(in the rows, 100 means zero)
The rows of D fall into 4 groups, which share some directions, and each row is roughly a mix of its group's hidden directions, except one row that fits no group.
D, 121 rows:
101,91,121,68,98,105,131,139,90,91,127,92
117,101,131,78,66,97,121,138,106,102,107,85
105,87,109,73,150,104,70,110,102,91,121,103
95,99,67,123,124,117,70,65,93,93,109,118
104,97,114,101,114,90,101,146,66,66,106,94
96,112,85,103,87,80,121,63,136,113,71,100
75,98,90,109,76,98,151,93,81,120,107,87
119,116,93,84,140,100,77,105,133,95,130,104
89,98,121,93,82,80,138,132,89,78,122,89
135,99,99,91,108,96,55,111,132,89,82,108
111,142,107,113,110,110,54,82,82,97,98,94
103,143,75,113,92,112,66,71,88,103,110,107
124,93,112,112,100,109,141,135,106,77,121,85
104,101,142,79,95,89,120,144,91,96,91,85
91,93,73,112,70,121,105,86,103,101,52,88
123,120,78,127,82,113,127,99,124,70,111,113
67,98,85,118,90,107,149,91,75,105,106,87
73,97,91,78,85,100,118,70,118,141,92,118
113,89,98,76,145,100,61,116,109,89,113,105
102,112,100,92,114,111,57,57,97,121,79,97
119,102,111,137,82,98,141,118,107,81,112,82
62,98,120,74,123,104,108,91,73,97,133,98
123,100,117,78,109,97,44,91,104,99,83,114
71,109,103,75,129,87,61,81,84,93,83,102
132,97,102,98,110,98,50,109,126,91,79,112
88,98,64,100,77,108,96,64,99,133,76,112
80,126,80,116,63,109,121,68,88,113,109,106
138,89,104,104,114,86,89,133,136,92,77,94
128,98,115,134,101,92,116,125,122,67,119,99
75,108,105,61,106,103,70,76,79,126,86,97
109,96,69,81,128,113,58,91,102,97,123,118
85,87,88,110,60,98,151,94,105,111,95,104
104,107,91,116,112,104,115,88,104,96,160,122
60,109,112,85,108,108,97,79,57,100,125,100
125,64,106,91,117,90,112,132,136,95,89,98
105,88,60,114,90,99,92,80,96,111,52,92
127,107,109,98,120,90,73,119,133,93,132,122
126,88,113,103,91,113,116,144,116,115,133,109
70,100,92,99,90,101,155,102,83,103,102,73
117,108,141,92,115,94,76,88,110,111,66,73
137,95,86,105,130,93,65,104,121,72,90,102
126,92,113,114,86,112,140,136,108,97,126,90
67,103,96,93,79,108,135,72,69,118,105,92
106,134,104,129,66,91,132,95,121,108,89,90
66,99,88,58,102,95,76,81,82,119,86,113
83,99,92,55,113,110,67,78,88,123,89,109
107,93,77,125,134,80,92,136,121,93,80,94
121,112,130,92,79,79,124,115,125,98,75,75
102,89,103,97,77,103,148,140,97,102,122,96
106,96,96,122,60,89,142,107,120,107,75,96
125,105,133,71,108,91,56,103,109,100,109,115
76,108,106,59,118,107,71,80,77,119,86,93
76,104,125,57,99,99,98,104,83,102,67,77
83,101,80,73,101,108,70,65,91,129,79,111
109,104,128,82,92,62,105,109,108,103,65,68
103,100,60,110,99,113,71,57,102,100,112,118
75,101,104,84,118,121,83,71,62,102,127,107
82,84,112,76,103,78,78,80,99,140,81,80
134,101,87,89,116,89,58,106,134,95,86,109
115,106,131,70,118,94,51,105,106,97,99,114
102,113,76,101,82,92,110,54,134,113,81,110
69,106,87,72,111,109,80,77,77,129,75,96
130,75,75,101,95,87,99,130,137,95,79,106
70,90,97,74,101,96,94,68,104,145,88,111
112,99,126,79,128,96,50,97,89,86,84,105
101,104,138,102,93,82,124,133,95,76,126,84
69,100,82,101,75,102,148,92,87,120,98,85
80,88,98,75,100,57,91,83,96,123,70,83
69,99,88,110,80,110,141,77,70,114,105,92
121,104,126,139,101,95,120,132,111,82,119,86
140,83,83,106,103,93,87,125,138,96,77,103
83,94,83,60,117,113,67,91,93,127,90,119
70,106,101,102,77,99,149,102,92,124,125,96
78,107,104,64,120,97,58,76,85,108,85,102
61,100,110,96,92,110,123,79,55,109,93,91
120,107,139,100,105,83,107,134,100,82,82,70
104,109,137,95,104,110,108,112,106,82,152,112
124,89,122,98,93,94,108,140,120,88,138,115
87,99,90,74,135,113,65,88,81,96,131,111
98,99,97,118,123,94,107,138,69,59,109,101
116,115,130,133,117,90,104,99,101,62,100,71
97,62,59,92,78,95,124,112,118,104,97,117
104,83,114,115,104,112,98,147,80,92,134,82
101,93,126,79,91,104,123,145,93,112,132,96
121,99,102,114,83,75,95,76,124,54,106,112
69,97,89,103,80,93,147,101,82,122,89,79
78,82,122,60,88,90,106,126,80,128,105,97
124,120,104,116,78,93,140,114,128,74,91,95
83,94,61,102,107,108,105,72,80,95,60,82
112,99,127,80,62,90,126,128,116,113,101,81
115,113,125,83,100,93,96,120,130,104,146,116
85,104,102,119,135,119,119,127,77,73,109,122
121,80,57,109,74,96,109,111,131,104,83,114
78,94,135,71,115,97,112,135,73,109,92,105
112,116,117,130,68,89,132,106,118,105,72,86
100,116,71,115,94,97,114,56,133,101,82,114
77,119,97,121,91,80,90,56,88,96,70,86
90,101,70,91,86,109,85,56,96,129,74,107
120,102,119,77,129,100,51,95,101,80,95,108
131,116,127,106,82,90,123,117,129,88,83,76
63,102,107,103,81,105,139,89,66,119,108,93
108,111,91,88,132,109,44,95,84,92,110,105
113,72,94,94,103,75,84,144,107,85,69,97
80,110,126,107,105,74,123,120,83,64,106,77
133,72,104,110,96,88,98,131,121,95,62,95
96,98,71,121,65,104,146,100,112,115,104,93
84,107,106,56,113,102,69,67,82,107,86,94
125,56,95,86,120,94,92,132,123,93,85,103
95,104,94,125,54,102,141,86,103,113,86,99
98,105,145,90,113,89,123,137,95,96,79,85
116,101,139,98,81,129,81,114,108,92,138,99
132,97,102,83,111,97,51,99,117,88,71,102
138,101,90,96,113,98,57,103,134,86,92,112
74,98,66,110,76,100,127,82,90,132,81,95
86,115,72,105,88,90,146,84,122,95,88,125
126,95,117,128,95,99,124,139,117,85,127,99
115,109,87,104,59,100,127,83,142,111,102,99
106,97,108,103,123,90,84,134,61,63,103,93
68,98,102,107,84,107,147,90,68,106,108,85
102,107,80,102,74,109,112,61,138,125,101,110
64,96,114,93,130,97,93,101,60,95,71,87
In each list below, one row fits none of the groups, and each other row fits one group, some only roughly. Which row is it?
  q_456: 129,97,117,106,121,110,70,120,119,59,102,103
  q_164: 76,104,96,63,127,109,79,74,75,101,78,91
  q_124: 109,98,100,98,138,95,49,88,86,88,88,117
  q_317: 93,87,114,96,103,129,100,140,73,98,137,111
  q_467: 88,100,111,76,117,107,62,71,69,96,75,102
  q_79: 88,103,103,115,60,86,138,89,111,119,73,87
  q_846: 75,100,70,85,98,96,99,88,93,120,50,84
  q_947: 137,99,128,119,81,103,114,124,121,101,131,98
  q_444: 100,91,125,99,136,108,59,111,68,95,99,89
  q_845: 127,110,112,95,95,99,114,126,139,81,136,102
  q_615: 147,93,93,117,101,98,76,119,128,97,74,99
  q_925: 99,103,129,78,148,96,74,114,94,88,116,91
  q_899: 107,94,139,82,85,87,114,143,99,109,97,75
 : q_79
  q_831: 66,114,77,96,74,110,113,70,77,112,124,111
  q_872: 81,81,122,84,111,103,99,144,68,107,122,100
  q_695: 106,111,72,112,73,105,106,62,132,122,85,96
  q_788: 110,101,96,134,54,89,137,93,109,101,100,94
  q_158: 80,107,65,121,110,103,87,66,91,112,63,101
  q_609: 135,78,89,113,93,88,99,130,130,93,67,98
  q_63: 88,107,93,79,131,100,60,68,91,90,76,100
  q_797: 92,97,95,74,111,113,59,101,100,143,99,122
  q_542: 76,109,64,103,75,117,108,67,80,108,119,117
  q_240: 96,109,89,86,96,114,78,49,90,123,74,91
  q_123: 119,92,103,128,69,93,122,129,123,109,125,116
  q_866: 124,107,126,95,120,104,63,114,122,78,124,116
 : q_695
  q_472: 84,101,82,69,126,107,65,66,92,102,81,108
  q_162: 96,100,139,85,88,87,120,128,75,68,105,89
  q_561: 109,104,88,110,61,112,140,111,128,101,123,106
  q_803: 79,112,92,88,89,108,95,59,76,128,72,82
  q_903: 97,94,112,133,121,116,119,141,84,79,118,91
  q_751: 118,107,112,112,140,93,64,99,120,68,98,103
  q_894: 88,104,94,70,139,112,67,77,86,97,79,95
  q_633: 79,94,65,128,90,106,138,78,79,113,104,97
  q_991: 105,100,119,126,86,86,137,135,102,78,120,88
  q_584: 126,116,77,134,83,91,118,90,130,74,96,92
  q_558: 117,99,86,126,59,99,133,98,125,111,78,100
  q_336: 140,85,110,112,109,91,89,124,133,98,67,93
 : q_162
  q_191: 71,106,87,93,88,117,110,68,61,90,124,118
  q_154: 137,96,106,110,111,88,69,129,117,90,67,92
  q_446: 71,94,73,126,87,105,137,85,75,116,89,91
  q_758: 108,94,105,124,75,90,142,138,108,96,120,101
  q_972: 92,111,115,76,136,94,65,77,88,82,79,85
  q_88: 79,119,113,82,123,93,73,68,80,97,74,80
  q_994: 132,104,115,120,89,87,120,121,139,100,74,88
  q_14: 80,108,101,78,125,110,59,85,85,132,82,100
  q_515: 122,89,127,99,110,79,117,132,138,91,84,87
  q_205: 126,94,135,105,120,88,85,129,109,88,68,84
  q_379: 126,107,115,107,65,107,131,124,132,98,108,87
  q_548: 100,87,107,92,121,74,52,95,75,100,85,77
 : q_191
  q_999: 66,102,91,61,121,86,83,81,80,83,81,102
  q_482: 96,95,60,97,70,104,120,85,112,108,64,79
  q_514: 130,93,56,122,100,103,96,98,130,79,82,97
  q_927: 64,98,82,108,116,97,123,89,65,99,69,82
  q_489: 119,103,105,97,57,121,125,125,116,95,129,105
  q_207: 117,105,92,118,67,126,124,95,136,110,126,98
  q_424: 84,103,104,110,74,102,153,126,110,107,116,86
  q_537: 124,101,112,86,130,92,53,105,112,77,83,104
  q_311: 77,135,142,99,111,91,86,96,72,93,100,81
  q_574: 110,92,112,116,80,94,137,142,109,95,129,101
  q_748: 65,98,96,109,90,103,140,94,66,108,82,80
  q_37: 86,113,128,73,124,87,63,80,87,82,92,89
  q_648: 109,90,108,122,80,115,133,130,87,98,139,91
  q_417: 126,89,72,117,69,102,121,103,137,111,85,111
  q_904: 111,102,96,94,58,122,128,107,131,116,121,112
 : q_648
  q_80: 100,103,68,104,110,111,75,54,103,104,68,104
  q_195: 90,99,81,84,77,99,76,85,106,128,53,101
  q_499: 101,106,90,102,65,85,150,114,128,101,100,99
  q_59: 110,98,114,126,69,81,135,123,110,81,123,98
  q_624: 86,94,75,88,77,101,100,60,119,138,101,112
  q_171: 69,108,75,102,74,114,115,68,74,110,119,112
  q_457: 64,102,98,117,93,115,141,88,71,103,123,96
  q_812: 98,104,81,96,90,101,65,51,106,119,81,114
  q_951: 118,105,130,87,113,106,56,114,115,90,119,126
  q_796: 82,102,104,104,55,106,127,93,96,139,115,109
  q_660: 96,124,93,119,73,110,104,53,125,119,96,109
  q_90: 143,93,95,124,109,103,71,111,126,72,99,111
  q_678: 105,100,61,121,83,125,94,73,117,106,128,116
 : q_660
  q_8: 72,95,79,98,104,108,91,74,71,106,55,91
  q_216: 69,110,83,90,97,116,86,70,62,104,125,112
  q_828: 103,97,69,120,69,114,99,85,111,144,92,116
  q_142: 104,107,130,94,103,97,126,125,113,87,150,98
  q_919: 125,90,115,112,79,98,118,138,121,104,133,114
  q_453: 92,91,91,57,124,100,73,96,83,98,63,108
  q_56: 105,101,126,100,113,98,114,151,76,72,103,96
  q_410: 106,93,136,83,86,82,119,138,106,112,93,71
  q_35: 123,111,95,120,69,125,123,94,140,104,118,100
  q_68: 129,103,122,103,86,89,106,133,127,106,138,110
  q_66: 117,96,92,82,142,111,55,102,105,94,118,109
  q_534: 126,96,97,90,132,107,72,103,108,54,87,93
  q_895: 78,81,93,78,114,114,67,96,66,114,122,118
 : q_453
  q_856: 98,109,100,90,142,109,60,72,93,90,77,93
  q_243: 124,116,132,92,74,93,132,126,117,93,88,86
  q_169: 117,101,99,128,80,96,123,119,126,111,141,115
  q_309: 86,111,95,97,100,89,60,52,96,111,78,106
  q_703: 82,96,71,89,82,104,82,78,101,143,87,126
  q_640: 98,104,131,96,119,88,119,125,87,59,114,77
  q_378: 134,93,87,117,109,95,53,99,122,98,83,119
  q_95: 88,94,70,83,73,99,86,64,100,129,84,120
  q_83: 102,103,120,108,94,93,143,127,90,70,117,75
  q_323: 112,107,98,143,96,103,145,114,115,79,112,100
 : q_323
  q_259: 115,94,114,121,72,93,132,139,114,106,124,104
  q_349: 93,105,86,87,123,117,54,81,72,96,121,112
  q_559: 121,100,86,92,137,95,55,99,117,80,87,108
  q_670: 70,88,64,102,116,91,79,65,85,115,99,117
  q_339: 71,81,101,97,134,118,77,112,70,109,123,115
  q_381: 116,107,138,89,128,95,94,106,89,61,126,93
  q_146: 120,102,104,91,135,100,50,98,112,78,93,112
  q_461: 68,83,100,92,129,95,99,125,57,94,113,112
  q_898: 81,115,94,107,131,100,69,68,86,96,66,87
  q_973: 119,95,127,105,108,76,89,139,109,87,67,82
  q_344: 81,75,113,67,102,100,79,125,70,125,117,100
  q_902: 105,86,123,84,76,87,116,153,115,98,110,102
 : q_902
  q_55: 93,88,114,71,120,114,106,149,89,112,122,107
  q_646: 98,101,93,131,93,90,146,110,97,63,96,83
  q_411: 61,115,124,89,103,92,140,90,99,100,129,92
  q_663: 95,97,64,94,121,112,80,60,99,94,67,109
  q_288: 92,92,77,110,133,101,54,78,108,115,106,116
  q_790: 87,95,64,123,108,126,93,66,110,113,119,121
  q_757: 97,102,84,71,80,92,83,55,112,124,84,114
  q_900: 125,83,89,112,80,112,132,133,120,106,124,115
  q_917: 83,97,68,100,114,111,75,54,93,110,100,124
  q_369: 111,98,139,97,130,86,81,131,96,84,81,81
  q_462: 90,109,89,88,133,108,71,62,88,91,69,89
  q_182: 99,104,82,104,73,130,127,100,127,109,132,123
  q_521: 140,76,106,101,122,97,74,125,121,91,76,97
 : q_288
  q_931: 86,97,72,111,76,97,151,91,93,108,93,77
  q_961: 115,99,135,72,96,79,88,132,80,88,86,77
  q_745: 119,98,117,128,81,100,136,136,109,97,124,92
  q_64: 70,90,94,110,101,99,111,85,54,110,66,84
  q_454: 78,109,103,116,58,95,147,90,93,109,95,95
  q_476: 70,106,99,83,124,118,107,72,83,106,142,105
  q_833: 72,97,77,118,90,91,127,95,81,121,61,87
  q_107: 70,99,87,112,67,103,134,84,80,132,102,103
  q_532: 78,95,83,124,76,105,149,102,86,115,102,85
  q_726: 81,82,101,67,112,87,60,93,68,117,98,103
  q_798: 79,96,75,118,79,104,151,89,86,112,105,87
  q_100: 113,103,103,106,59,107,138,119,128,106,121,95
  q_498: 90,95,77,82,143,114,64,79,99,94,109,116
  q_740: 96,91,86,108,63,107,146,109,108,102,85,71
 : q_498
